In the data rows, zero lies at 7.5, halfway between 7 and 8.
What is the hidden score of each row? Scores go from 0 to 20, and 10 is about the middle. The score is a weighted sum of the row's numbers plus the product of two more (or one squared), each taken from its middle value.
8,7,8,7,6,6,8,7,8,7,9,8,6,7,6,9,9,8,9,8,8,6,8,7 -> 10
7,7,8,9,7,10,7,8,8,8,7,9,9,8,6,6,8,9,8,8,7,8,7,6 -> 10
8,4,7,7,10,6,7,9,6,6,9,4,5,9,7,11,8,9,7,6,7,7,4,9 -> 14
5,9,7,11,7,12,5,10,6,5,10,6,9,8,9,7,5,6,9,7,5,7,7,9 -> 17
7,6,10,6,8,6,8,7,7,8,9,5,6,5,7,8,8,9,6,1,11,6,8,8 -> 6
9,8,7,7,8,6,9,7,7,8,8,7,6,7,10,7,9,8,8,11,8,7,8,8 -> 7
7,7,8,8,7,9,9,7,8,8,7,8,7,7,9,8,8,10,7,7,7,8,7,6 -> 10
8,8,9,6,7,6,9,7,8,8,6,8,7,8,9,8,12,9,10,11,7,8,9,7 -> 9
6,10,9,10,5,10,7,7,9,9,8,11,10,10,7,4,7,6,10,8,5,8,9,6 -> 16
7,10,10,9,3,7,8,7,9,9,8,10,7,6,8,5,9,6,6,8,7,6,10,7 -> 9
6,7,10,9,6,8,6,6,9,9,10,9,11,8,6,4,7,3,10,4,6,8,8,5 -> 12
7,10,6,3,6,5,8,8,6,8,8,9,8,5,5,6,6,7,5,7,9,10,8,8 -> 11
7,11,5,5,6,6,9,9,5,8,4,9,8,9,8,6,6,7,7,9,10,8,9,8 -> 10
6,8,9,6,7,6,7,8,7,6,9,6,7,9,8,9,5,8,8,6,8,8,6,8 -> 15
9,5,7,8,7,6,8,7,7,9,6,9,8,8,7,8,8,9,7,9,8,6,6,6 -> 6
10,7,11,9,8,5,7,5,11,11,5,8,7,9,7,6,10,8,8,7,7,8,8,6 -> 12
4,11,8,11,6,11,4,7,10,9,5,9,8,8,12,4,7,5,11,11,3,6,11,7 -> 17
5,8,9,7,7,12,6,9,9,7,8,6,7,7,10,7,5,8,8,2,6,7,7,9 -> 10
9,6,4,6,8,6,9,7,5,6,8,6,8,6,6,9,9,9,7,8,9,7,6,8 -> 5
6,10,6,8,6,10,7,10,6,8,8,9,6,9,10,6,7,7,9,11,9,7,9,7 -> 11
9,5,10,6,9,6,8,5,8,8,8,8,7,7,5,7,10,7,8,8,9,5,8,5 -> 10
6,6,6,10,9,7,2,3,7,7,7,1,7,10,10,7,7,11,9,5,7,8,1,11 -> 13
7,7,5,8,9,9,9,9,4,4,9,4,8,8,8,10,8,7,8,6,7,8,3,9 -> 11
8,8,7,6,8,8,9,7,7,9,6,9,10,8,7,6,8,5,5,10,8,7,10,8 -> 13
6,7,6,8,10,10,9,9,4,5,8,5,7,8,9,11,8,11,8,9,8,7,7,9 -> 9
9,5,6,8,6,7,7,8,6,4,11,5,4,8,8,11,7,10,7,6,7,6,4,11 -> 8
7,9,7,7,6,8,7,7,8,10,5,11,8,9,9,7,7,10,8,9,5,7,9,5 -> 10
8,7,6,8,8,7,3,7,9,7,8,7,4,8,9,8,8,7,8,6,4,11,5,11 -> 14
7,10,5,4,6,6,6,8,7,9,7,8,7,6,8,7,5,9,6,8,9,8,8,8 -> 6
5,7,8,5,8,9,8,10,6,4,10,4,6,4,9,8,6,7,6,5,7,9,5,10 -> 9
6,9,6,9,8,10,6,10,6,6,6,6,7,10,10,7,7,6,11,9,4,7,7,8 -> 13
6,8,10,5,7,10,8,9,8,7,7,8,10,6,8,6,6,7,8,5,8,7,8,6 -> 9
7,6,7,6,7,7,7,8,5,6,11,7,5,8,7,10,5,10,6,4,6,9,5,9 -> 13
8,8,10,10,5,7,7,7,9,9,10,10,7,8,6,6,9,8,9,7,8,5,8,5 -> 7
9,5,8,7,8,5,10,5,7,8,8,8,9,8,6,7,8,7,7,8,8,9,6,5 -> 11
9,7,8,7,9,5,12,7,7,9,5,7,10,7,6,5,6,4,7,9,9,10,9,7 -> 14
8,8,7,12,7,11,1,6,11,10,5,7,9,11,9,4,8,6,10,10,4,8,10,7 -> 14
6,8,10,7,7,10,7,10,9,6,5,9,6,5,8,7,8,9,4,5,5,7,8,7 -> 10
9,7,6,5,7,5,8,9,6,7,7,7,6,7,6,9,6,9,6,7,8,8,7,9 -> 7
5,7,6,5,7,8,8,9,7,5,8,5,6,6,7,10,7,6,7,5,9,5,6,9 -> 12
7,8,8,10,9,8,9,8,7,7,6,8,9,9,7,7,10,7,8,8,8,7,9,6 -> 15
9,6,8,8,10,6,8,7,6,7,5,7,7,9,6,8,11,8,8,9,9,7,8,6 -> 11
10,6,6,5,7,6,7,8,6,7,8,8,6,7,5,8,9,8,6,6,11,8,9,9 -> 6
6,7,9,5,7,8,11,9,8,7,5,8,10,4,5,7,5,9,4,7,6,10,7,6 -> 12
7,8,8,7,8,11,7,11,7,4,11,6,5,5,9,8,7,7,2,6,5,8,5,12 -> 4
10,7,8,8,10,7,8,4,6,7,7,7,8,9,7,9,10,8,10,8,10,6,8,8 -> 11
8,8,6,5,6,6,9,8,5,8,7,8,7,6,7,8,6,8,4,7,8,10,7,8 -> 10
10,8,6,4,7,6,10,9,5,7,7,5,7,6,8,8,9,6,7,10,10,7,7,9 -> 4
6,7,8,8,7,9,7,8,8,5,11,8,7,8,7,7,7,6,8,7,7,8,6,8 -> 11
8,9,9,8,7,6,7,4,8,10,5,10,11,8,9,8,7,11,9,9,7,7,7,6 -> 8
8,5,6,7,9,8,8,5,7,6,8,7,8,10,7,10,8,8,10,7,9,6,6,7 -> 12
8,6,7,6,8,7,8,6,5,6,8,6,7,10,8,9,7,7,12,6,8,7,6,8 -> 11
12,7,4,8,7,6,7,7,8,9,6,7,7,7,7,7,10,6,6,10,9,9,9,9 -> 6
8,7,8,10,8,6,7,4,9,12,2,8,9,12,6,9,11,10,9,9,8,7,9,6 -> 9
6,8,8,7,6,6,9,6,8,9,6,10,8,9,9,7,6,10,8,9,8,8,9,5 -> 11
6,12,8,7,7,8,5,9,11,7,9,9,6,6,9,4,7,3,10,11,3,7,9,8 -> 6
8,9,8,8,9,7,10,9,6,7,7,8,8,9,8,8,8,7,10,11,8,6,8,6 -> 11
6,10,8,9,6,11,8,8,9,8,8,10,8,9,9,6,9,8,9,10,8,5,10,6 -> 11
5,10,8,9,10,9,8,8,7,5,11,6,6,8,10,9,5,5,11,8,6,7,6,9 -> 17
6,6,5,6,8,10,7,10,4,4,9,2,5,6,9,12,6,10,4,4,8,7,4,12 -> 7
5,9,6,6,10,9,8,10,6,5,9,4,5,8,8,12,4,8,10,6,7,5,6,9 -> 8
8,6,8,7,7,7,8,8,7,7,9,7,9,6,8,7,7,8,4,7,9,10,6,9 -> 8
7,12,7,6,7,7,12,10,6,6,8,11,7,8,6,4,6,5,9,11,10,7,11,6 -> 15
7,9,10,9,8,7,9,5,9,10,6,9,8,9,8,7,4,9,8,9,6,7,8,6 -> 15
9,7,6,7,8,5,5,5,10,11,5,10,6,8,5,6,9,9,5,6,6,8,9,7 -> 16
6,5,7,6,10,7,6,6,7,5,7,5,6,7,8,11,8,8,9,9,8,5,4,10 -> 14
7,8,7,6,9,7,9,7,8,9,5,10,9,10,6,6,8,6,10,8,9,5,11,4 -> 13
9,6,2,7,6,6,6,7,6,8,7,7,6,6,7,10,7,10,4,6,10,10,6,9 -> 4
6,6,10,6,7,8,10,10,8,8,5,8,9,6,7,5,6,6,5,8,5,9,8,5 -> 11
6,9,4,5,8,7,10,8,4,9,5,7,10,7,8,7,5,6,7,9,9,10,8,7 -> 14
8,7,9,7,9,7,9,7,8,8,6,9,10,7,7,7,8,7,8,10,8,8,8,5 -> 10
8,7,8,6,9,8,7,6,8,10,6,10,10,11,5,7,7,7,10,8,9,6,9,5 -> 14
7,8,10,9,7,9,9,8,7,8,8,9,11,10,7,6,8,4,11,9,9,9,10,5 -> 16
8,6,6,5,9,6,8,8,6,5,11,4,5,7,9,12,5,10,5,6,7,7,4,11 -> 9
7,6,5,8,7,7,6,7,7,3,6,7,5,7,7,11,10,11,6,8,8,9,6,8 -> 12
10,6,6,3,9,9,4,8,8,5,8,4,3,5,8,11,9,7,7,4,7,7,4,10 -> 7
10,7,10,7,9,4,9,6,8,8,5,8,8,11,6,7,10,6,10,8,9,7,10,6 -> 15
10,6,10,10,8,6,7,5,7,8,5,8,8,8,7,9,11,9,9,9,9,7,8,7 -> 9
6,10,10,9,5,8,7,6,10,8,11,12,7,8,8,6,7,9,8,8,7,6,10,5 -> 13
6,9,5,10,8,14,4,10,5,2,12,2,5,11,9,8,8,7,10,7,4,5,7,11 -> 15
8,8,8,5,6,7,7,8,7,5,12,5,7,8,7,8,3,7,9,5,7,10,4,8 -> 13
8,7,10,6,7,5,8,7,8,7,8,6,3,6,9,9,6,8,9,4,7,7,7,9 -> 10
5,11,5,9,8,15,6,13,7,5,8,9,8,12,12,4,6,5,10,10,5,6,9,8 -> 15
8,4,8,8,8,7,7,6,8,9,6,6,6,7,6,8,9,8,8,6,7,11,6,7 -> 13
3,12,9,7,6,12,6,11,9,10,7,9,10,6,12,3,6,2,6,6,5,6,11,9 -> 13
9,6,8,7,8,7,7,7,7,8,7,8,6,5,7,8,9,8,7,10,8,6,8,8 -> 5
8,6,7,8,10,7,7,7,6,7,9,4,6,7,6,11,5,10,8,4,7,7,5,7 -> 8
8,8,6,6,9,7,9,7,7,8,3,7,10,11,7,8,9,8,10,10,8,8,8,7 -> 11
10,7,12,8,9,3,8,3,11,11,4,8,9,9,8,6,9,5,11,7,7,10,8,6 -> 15
5,10,7,7,8,12,7,9,7,7,5,8,10,7,7,6,7,8,9,7,8,6,8,8 -> 12
7,8,8,10,7,8,8,6,8,9,8,7,9,7,6,7,8,7,7,5,8,7,7,7 -> 12
8,9,7,6,6,8,9,10,7,9,5,9,8,7,8,5,6,6,4,12,8,7,12,9 -> 10
9,5,5,4,7,6,7,9,6,6,10,6,5,8,7,9,7,7,5,5,9,8,6,9 -> 12
7,6,6,8,9,6,7,7,6,4,10,5,4,7,8,10,7,10,6,6,7,6,6,10 -> 11
9,7,4,5,9,8,7,9,5,5,9,6,4,7,8,11,7,8,6,8,8,6,7,10 -> 7
9,6,5,7,9,6,6,6,8,7,6,7,6,7,6,9,10,8,8,8,6,8,5,8 -> 11
8,5,7,11,8,8,8,7,6,9,7,8,10,7,7,8,8,10,4,6,9,9,6,5 -> 14
6,8,4,8,7,10,5,9,6,7,8,6,9,8,9,6,7,7,8,8,6,9,6,10 -> 11
6,8,4,7,8,9,8,9,4,6,9,4,6,2,10,11,5,10,7,7,9,6,5,10 -> 6
7,7,9,7,7,7,9,10,7,8,6,7,9,6,6,7,7,7,7,6,9,6,9,6 -> 7
6,10,11,10,6,12,6,8,9,8,9,9,10,8,7,5,6,5,9,7,7,6,6,7 -> 9
9,6,6,8,10,10,8,6,6,6,7,8,9,10,6,8,10,9,10,7,10,5,10,6 -> 10
8,8,8,7,7,7,7,8,8,9,6,9,6,7,8,9,9,9,7,9,7,6,8,7 -> 8
9,9,9,10,6,8,5,8,11,10,3,9,7,8,8,7,8,9,6,8,6,8,9,7 -> 10
9,6,8,6,9,6,9,8,8,6,8,9,6,7,7,9,11,9,7,10,8,7,7,6 -> 6
9,6,8,10,11,8,10,8,6,6,7,6,10,8,6,8,11,8,7,8,10,6,7,6 -> 10
6,10,9,12,4,8,8,6,9,8,9,10,7,8,8,5,7,6,9,8,7,6,10,6 -> 15
9,6,6,7,8,6,8,7,6,6,7,6,7,8,6,10,11,10,7,8,10,7,6,8 -> 7
6,11,10,8,5,8,7,10,9,7,8,9,6,6,9,5,5,8,6,6,5,8,8,7 -> 11
8,7,6,9,11,9,7,7,6,7,8,5,9,11,10,10,10,9,9,8,5,6,6,7 -> 13
7,6,7,11,7,9,3,6,10,9,7,7,6,9,7,7,10,8,9,9,6,9,7,8 -> 12
8,7,7,8,6,7,8,7,8,9,7,9,3,7,9,8,8,10,7,9,8,9,9,6 -> 8
8,5,6,8,7,6,9,6,8,8,9,8,9,7,7,9,8,9,7,8,10,8,7,5 -> 6
8,6,5,6,8,8,8,7,5,5,8,4,3,8,8,12,8,10,7,8,9,6,6,10 -> 9
8,4,7,8,8,6,9,6,6,5,9,6,7,7,6,10,8,10,6,8,9,9,7,8 -> 10
8,6,8,8,8,6,10,6,7,7,8,9,9,6,7,8,7,8,7,8,11,8,6,7 -> 9
5,10,9,7,8,8,8,8,8,7,7,9,8,10,9,5,6,6,12,11,7,6,9,5 -> 15
11,11,6,4,7,5,8,7,8,10,3,9,6,6,6,6,7,4,8,9,9,7,11,9 -> 8
6,10,9,9,5,9,8,8,8,9,8,10,10,9,7,5,7,5,10,7,6,8,10,4 -> 15
6,8,8,8,7,10,8,9,10,8,6,8,8,5,8,7,7,9,7,9,9,8,8,7 -> 8
9,6,4,7,8,7,7,9,5,4,10,4,4,8,7,12,6,11,5,4,9,5,5,10 -> 5
8,8,11,6,7,8,8,9,10,8,8,9,8,6,6,6,7,8,4,6,6,8,7,6 -> 6
10,4,6,8,8,6,9,5,7,8,7,7,8,6,6,8,8,11,5,6,9,9,4,7 -> 6
11,5,9,8,8,6,10,7,8,8,8,6,9,9,6,8,7,6,8,9,8,8,7,6 -> 7
7,6,7,6,6,6,8,8,5,5,10,5,5,9,7,10,5,9,7,6,7,9,4,12 -> 14
8,10,11,6,5,10,4,8,12,8,6,11,7,6,9,5,7,8,7,8,4,7,10,7 -> 9
5,7,5,7,7,9,7,9,7,8,8,7,6,4,9,8,5,8,5,8,6,8,6,9 -> 7
7,6,10,8,8,7,10,6,6,9,8,7,8,5,8,8,7,9,7,6,9,5,8,7 -> 6
7,6,8,8,7,6,9,6,8,8,8,7,7,7,8,9,8,9,6,8,8,8,7,7 -> 11
9,6,5,7,8,6,7,6,5,7,8,7,8,6,5,10,9,11,5,6,9,8,5,9 -> 6
8,5,5,9,7,7,6,8,7,8,5,6,7,8,7,8,8,8,7,7,7,9,7,9 -> 8
5,10,9,10,7,11,8,8,7,7,9,10,10,10,10,5,7,7,10,10,8,6,9,5 -> 19
8,8,10,11,6,6,8,6,9,10,10,10,7,9,7,5,9,8,6,6,7,7,8,6 -> 11
9,7,9,7,7,6,6,5,12,12,4,11,7,7,8,6,8,7,8,11,5,10,8,4 -> 10
9,8,11,7,9,7,10,7,8,8,8,7,8,5,7,8,8,8,8,5,8,7,8,6 -> 9
11,7,9,9,8,4,8,6,9,8,6,7,5,8,5,8,10,8,10,9,7,6,8,6 -> 10
9,8,9,5,7,4,8,4,10,14,4,7,8,9,11,6,5,5,8,8,6,11,9,7 -> 14
7,10,9,10,4,10,6,8,9,8,10,11,9,8,6,6,7,7,10,9,7,9,8,5 -> 13
8,14,7,1,3,6,8,10,6,7,10,12,8,6,5,2,5,3,7,8,7,9,11,7 -> 14
7,7,11,6,8,4,10,6,7,8,8,7,7,6,9,8,7,6,7,5,10,6,7,7 -> 10
6,8,8,10,7,11,6,9,8,7,8,10,9,10,10,6,7,7,10,10,6,7,8,7 -> 12
7,7,8,8,6,7,7,8,8,7,8,9,8,5,7,8,10,10,4,7,7,7,7,8 -> 7
8,7,7,7,7,7,8,7,7,9,6,9,10,10,7,8,8,9,8,7,10,8,9,4 -> 10
7,9,9,12,7,9,4,4,10,10,8,9,11,11,8,4,8,5,11,9,6,8,8,5 -> 17
6,8,8,10,3,9,6,5,8,8,10,9,7,7,7,7,4,10,6,4,9,8,6,7 -> 12
7,7,8,8,8,6,9,8,8,7,8,10,6,7,8,9,9,10,7,9,8,7,8,6 -> 8
9,6,4,9,8,8,7,7,5,5,10,3,5,9,8,11,9,10,6,5,8,6,4,11 -> 7
6,9,11,9,5,6,8,5,9,11,9,12,9,8,9,4,6,7,9,7,7,7,11,3 -> 14
7,8,5,9,8,7,9,9,4,7,8,3,7,6,11,9,8,6,7,9,10,9,7,12 -> 14
9,9,5,3,6,7,11,11,5,6,8,9,6,6,6,6,6,5,6,10,10,8,9,9 -> 6
10,5,6,8,11,8,7,7,5,4,6,6,11,9,3,9,11,7,11,7,10,6,7,8 -> 9
9,8,6,7,6,7,10,8,7,9,6,9,9,8,8,6,7,6,5,10,8,8,11,9 -> 11
8,6,6,6,8,4,11,8,7,5,7,6,6,7,7,10,6,8,8,8,8,10,4,8 -> 10
5,9,6,8,6,10,5,8,6,5,9,7,7,10,8,9,6,6,11,5,9,6,8,8 -> 12
7,7,8,9,7,8,7,6,6,7,11,6,7,8,7,9,7,10,7,6,7,8,5,7 -> 12
9,7,11,10,8,6,10,4,12,12,4,8,9,8,6,6,9,9,8,7,7,11,8,4 -> 14
8,6,6,6,7,6,7,6,6,7,9,7,8,6,6,10,9,9,7,8,9,8,6,9 -> 7
8,7,7,10,7,8,8,9,9,7,7,8,4,7,8,9,10,10,6,9,9,5,7,7 -> 2
8,9,4,5,5,7,9,10,5,9,6,9,6,6,6,6,6,7,4,9,9,10,9,8 -> 9
7,6,7,8,8,8,10,7,6,7,7,8,8,9,7,9,9,8,8,8,9,8,6,7 -> 12
8,4,5,7,8,7,8,6,5,6,10,3,7,8,9,11,6,13,6,6,6,6,4,10 -> 5
9,7,7,8,7,6,5,5,10,7,7,7,2,7,11,9,10,10,8,7,4,7,7,9 -> 11
5,9,7,9,7,11,5,8,7,6,10,7,9,9,7,7,9,6,9,9,6,7,7,9 -> 14
8,7,9,9,6,5,6,4,8,10,8,6,10,8,5,7,8,6,9,5,7,10,5,8 -> 14
8,8,7,7,7,8,6,7,8,9,6,9,7,9,7,8,8,9,7,8,8,6,9,6 -> 11
8,9,9,11,5,9,4,6,14,11,7,10,5,5,10,5,8,7,8,9,2,10,9,5 -> 6
10,5,6,8,7,6,6,7,9,9,6,7,5,7,9,9,9,6,4,10,7,8,8,9 -> 5
6,10,10,9,7,11,9,9,8,7,10,11,9,7,8,4,8,4,9,10,7,5,10,5 -> 6
7,8,11,10,7,9,2,7,11,8,7,7,5,9,9,8,8,6,11,8,5,8,8,8 -> 14
10,4,9,8,8,6,10,7,8,7,8,9,8,8,6,9,9,9,6,8,8,8,7,7 -> 8
6,8,11,8,6,9,7,6,10,10,8,7,9,7,9,5,7,4,7,4,7,6,8,7 -> 10
8,6,8,7,8,6,8,5,8,8,7,8,7,7,9,9,8,10,7,8,8,8,7,8 -> 8
10,6,9,8,9,7,5,6,10,13,5,8,11,10,5,5,11,7,9,6,7,8,12,7 -> 9
3,10,10,9,7,13,6,8,11,9,8,10,10,7,9,5,8,4,7,2,4,5,9,6 -> 11
5,9,8,9,7,10,5,8,9,7,10,9,7,9,12,5,7,7,10,11,5,6,7,8 -> 9
8,7,8,8,7,8,10,6,6,9,4,8,8,8,6,8,9,9,8,6,11,5,9,7 -> 5
8,6,6,6,9,7,9,7,8,5,9,7,7,6,8,9,8,9,7,9,8,7,7,8 -> 7
5,9,7,9,5,11,5,8,8,10,9,9,9,9,9,5,5,6,8,8,4,9,6,7 -> 13
8,8,9,7,9,6,8,5,7,9,8,8,8,10,10,8,8,8,11,8,10,6,8,7 -> 8
9,7,8,8,9,8,9,8,8,7,6,7,7,8,6,9,10,9,7,9,8,7,8,6 -> 9
8,6,8,9,8,6,9,6,7,9,8,8,6,7,8,9,8,10,5,7,9,6,6,7 -> 8
7,6,8,6,8,7,7,6,8,8,8,10,6,8,8,8,9,9,9,7,8,6,10,7 -> 11
8,6,5,7,10,8,6,9,4,4,12,1,4,7,9,12,8,8,5,6,9,6,3,14 -> 6
7,8,7,10,7,9,8,8,8,8,7,8,9,9,7,6,8,7,9,10,6,8,6,6 -> 11
8,10,7,9,6,9,5,9,9,9,7,10,7,7,6,4,8,4,6,8,7,9,9,7 -> 7
9,5,6,9,10,8,5,5,7,5,8,4,6,8,9,11,9,10,8,6,7,7,3,10 -> 9
9,9,9,10,7,6,7,6,10,10,6,10,8,7,9,7,9,9,7,8,5,10,8,5 -> 14
6,7,7,8,9,9,6,4,6,7,6,9,9,11,6,7,9,8,13,9,10,4,8,6 -> 13
9,7,5,6,10,9,5,9,5,5,8,6,4,8,6,9,8,7,9,7,11,4,8,12 -> 5
8,8,5,6,7,6,7,8,5,6,6,6,7,7,7,10,7,8,8,7,8,8,6,9 -> 7
8,8,4,7,8,11,5,10,5,4,12,4,3,6,11,10,3,8,2,4,5,6,3,15 -> 7
6,10,11,5,6,8,8,9,9,7,10,10,6,4,10,6,4,7,4,8,6,9,8,9 -> 10
10,8,6,6,5,7,7,9,6,6,7,7,5,6,8,10,6,9,6,10,10,9,7,9 -> 5
9,6,7,9,10,8,7,6,8,8,9,8,8,8,6,9,10,9,8,6,8,7,8,7 -> 9
8,6,8,9,7,6,9,9,7,7,6,8,7,6,7,9,9,8,10,9,9,8,6,7 -> 4
5,11,3,4,8,10,5,12,4,4,10,5,6,5,9,6,3,5,7,5,9,9,6,11 -> 11
8,8,7,6,7,7,11,9,6,8,8,9,6,8,8,8,7,8,8,10,10,7,9,6 -> 7
9,8,5,4,8,5,8,9,5,5,9,7,5,4,7,10,5,6,4,9,9,8,7,10 -> 7
10,7,7,9,8,8,9,7,8,8,7,8,6,6,7,9,10,10,7,9,9,5,11,7 -> 6
6,11,3,8,9,11,6,13,4,6,11,5,7,6,8,8,5,7,6,3,8,8,7,9 -> 19
8,7,10,8,8,8,9,8,7,7,8,8,8,6,7,6,10,7,6,7,7,6,8,7 -> 7
9,10,10,8,8,5,9,7,10,9,6,10,6,7,8,7,8,8,8,11,5,6,6,6 -> 7
9,8,7,6,8,6,9,8,7,8,6,9,7,9,7,9,8,6,10,7,8,7,9,6 -> 9
7,10,9,4,4,8,6,7,8,7,10,6,6,6,8,8,4,7,8,3,6,10,5,9 -> 14
6,9,9,9,8,9,10,8,6,7,6,8,12,9,8,5,7,7,8,10,7,7,9,4 -> 19
6,9,9,9,8,9,8,9,7,6,8,9,12,8,5,6,9,5,10,9,8,8,11,4 -> 17
9,7,5,5,7,6,7,10,4,5,9,6,7,8,6,9,6,7,6,6,9,10,5,9 -> 9
8,5,8,6,8,7,8,8,7,4,9,7,3,7,8,11,9,9,7,8,8,6,6,9 -> 12
8,8,9,12,6,6,7,6,9,8,13,7,6,8,8,8,9,6,9,7,7,9,8,6 -> 12
6,7,6,9,12,11,7,8,5,5,11,5,9,10,11,10,7,8,8,7,8,4,6,8 -> 15
9,5,7,9,8,5,8,6,8,10,5,9,13,10,5,7,7,7,7,7,8,8,8,4 -> 11
5,11,9,11,5,13,6,12,10,10,5,10,9,6,10,4,6,7,3,4,5,8,10,6 -> 17
7,10,8,5,7,7,9,8,9,9,5,10,7,8,10,5,6,7,8,11,7,6,11,7 -> 11
7,8,10,3,6,10,6,9,11,11,4,9,8,3,8,4,7,7,3,5,5,10,10,8 -> 10
7,10,9,8,5,9,8,8,8,5,12,9,7,7,7,5,6,4,9,5,6,8,7,6 -> 9
8,5,5,6,8,5,7,6,5,7,8,4,8,8,7,10,4,10,6,6,9,10,3,10 -> 7
7,9,7,5,7,11,6,11,8,4,9,6,5,3,8,8,5,6,4,9,5,8,7,11 -> 3
9,6,10,9,6,4,5,4,12,6,5,11,5,7,9,9,10,8,9,8,5,7,9,7 -> 15
7,7,9,7,7,10,7,7,9,8,8,10,8,6,8,7,7,9,5,7,7,8,8,7 -> 10
7,5,7,9,8,5,9,5,6,9,7,9,9,8,8,8,6,11,6,8,9,10,5,7 -> 10
5,9,6,7,7,9,4,10,6,4,12,6,8,8,9,6,2,5,9,6,5,9,5,10 -> 13
9,9,8,6,6,5,10,8,8,12,6,8,9,7,8,5,6,6,4,10,7,13,10,8 -> 13
10,6,5,7,8,6,11,10,6,6,7,5,7,7,4,8,10,5,6,9,10,9,8,8 -> 6
8,7,7,6,7,4,9,8,6,9,5,7,7,7,7,6,8,5,5,10,9,9,10,11 -> 11
6,9,12,5,4,9,6,8,9,8,8,10,6,6,10,6,5,9,5,8,6,7,8,7 -> 12
9,5,7,8,9,7,9,6,8,8,7,9,8,8,6,8,10,8,8,7,9,6,8,7 -> 8
6,10,8,7,6,8,8,6,7,10,7,10,8,9,10,7,6,11,8,9,7,7,7,6 -> 10
9,6,7,7,8,6,9,7,7,7,6,7,10,8,7,8,8,8,8,8,9,8,7,6 -> 8
4,8,7,10,7,9,6,8,8,9,8,9,9,9,8,5,9,6,8,10,6,8,8,6 -> 13
7,8,8,8,8,6,9,6,8,8,6,6,7,7,8,8,8,10,7,9,9,7,8,6 -> 11
6,9,8,12,6,10,7,7,8,9,10,9,9,10,7,5,7,6,10,8,9,7,9,5 -> 16
7,7,8,11,7,8,6,4,13,10,8,8,7,6,7,7,9,8,8,7,5,10,4,7 -> 8
7,8,10,6,6,10,7,8,10,11,8,9,12,6,7,3,8,4,3,4,8,9,10,9 -> 8
